In the rows, 128 means zero.
One turn moves each row of this set onto another row. After a few examples, where does it send each row asked below?
bap: [160 124 140 102 149 108 137 141 104 112 104 116 135  94 130 134 132 154
 116  96 129 102]
vusem: [153 138 132 123 160 124 130 148  96 122 108  95 123 118 128 130 144 155
 137  87 118  96]
Pugip: [132 104 118 130 129 143 101  95 115 143 100 125 133 124 116 161 139 165
 140 137  83 109]
sagor: [162 142 149 129 156 120 148 136 124 105  99 102 117  91 113 150 135 170
 133 102 105 104]
sazo: [147 119 132 105 136 139 147 139 120 101 102  95 133 103 143 151 106 165
 121 104 105  94]
Bivam: [144  99 112 127 139 145 102  94 117 146  89 128 129 120 131 155 153 180
 126 130 100 120]
lud: [150 140 134 123 155 123 129 147  94 120 114  95 129 121 119 134 136 150
 142  89 111  90]
liga: [147 120 133 107 137 139 147 141 120 104 102  93 131 102 144 151 107 167
 118 104 106  96]
Goru: [136  99 118 126 139 146 101  88 101 132 106 132 142 124 114 165 138 167
 127 135  96 108]
tenun: [169 135 141 129 160 122 151 130 118 100  92 110 127  93 115 149 139 175
 126  95 114 105]
zibi: [156 130 148 104 147 108 134 148 109 118 108 110 123  93 131 133 132 151
 124 101 122 103]
sadop: [139 110 127 127 145 150  99 103 117 150 103 124 113 115 132 157 152 176
 127 137  99 122]
nif: [156 132 126 123 161 124 132 142  91 116 105  99 136 121 126 131 142 157
 132  83 124  94]
vabem: [159 141 140 120 142 109 132 129 102 128  85 111 115  98 112 154 115 153
 138 108 134  85]
zinor: [151 134 127 122 156 122 131 140  89 113 110  99 139 122 119 135 137 150
 137  87 116  89]
tazak: [139  96 111 129 134 143 103  88 109 136  94 131 142 124 119 159 143 171
 130 130  95 111]
konas: [145  97 107 120 136 140 108  94 114 143  88 127 132 123 123 157 152 184
 125 129 103 122]
doso: [137 108 121 129 134 145  99 102 122 152  96 122 118 119 128 156 148 174
 137 136  88 119]
firo: [164 132 140 129 156 120 151 125 112  91  97 112 138  97 103 154 130 167
 128  97 110  97]
zined: [155 123 140 103 143 106 137 138  98 105 110 116 142  98 119 139 124 145
 122  98 121  94]
gug: [149 131 149 103 142 106 133 145 105 113 114 111 130  96 120 139 123 143
 129 103 112  95]
rab: [147 119 132 108 138 139 148 139 121 102 101  95 134 103 143 151 107 167
 118 102 107  95]
mifaf: [138 102 112 126 130 145 109  87 108 135 105 133 147 126 115 163 140 168
 137 134  96 115]
magol: [144  98 117 127 147 150 102  91 107 139  96 132 134 119 129 158 152 179
 117 131 109 118]
diruf: [131 108 118 123 126 139 104  99 116 145 102 120 125 125 112 162 139 168
 141 139  82 115]
nur: [160 140 137 120 141 107 134 126  99 124  86 115 120 100 110 155 114 152
 136 105 136  83]
rosum: [162 140 138 119 145 108 133 129 102 130  82 114 114  97 117 153 119 156
 134 105 139  87]
Bizuz: [130 111 131 128 136 148  96 100 111 145 112 123 124 120 118 163 139 164
 136 141  85 110]
vur: [148 119 131 106 137 139 148 140 121 102 100  95 132 102 145 150 108 168
 118 102 107  97]
goz: [135 113 124 128 127 145 105  99 116 145 110 125 129 122 117 162 141 165
 146 141  85 119]
pib: [136  98 107 122 130 139 108  90 108 135  96 128 140 129 110 163 140 171
 132 133  92 113]
Bik: [162 137 135 119 145 107 134 125 100 125  81 115 120  99 114 153 118 156
 132 103 141  85]
melif: [148 101 110 125 138 147 109  92 114 142  94 132 138 122 129 157 153 179
 128 130 108 125]
Dubov: [143 111 122 126 134 147 106 102 123 153 100 125 120 117 132 155 152 178
 138 137  98 128]
muzi: [139 107 116 123 133 141 105 103 123 153  95 119 117 120 126 156 150 179
 134 136  93 126]
napuf: [158 141 147 130 151 118 147 132 117  97 104 107 129  95 101 154 126 163
 136 103 100  95]

doso -> Bivam
diruf -> muzi
bap -> zined
Now these:
napuf -> sagor
melif -> mifaf
sadop -> magol
Bik -> nur
vusem -> nif

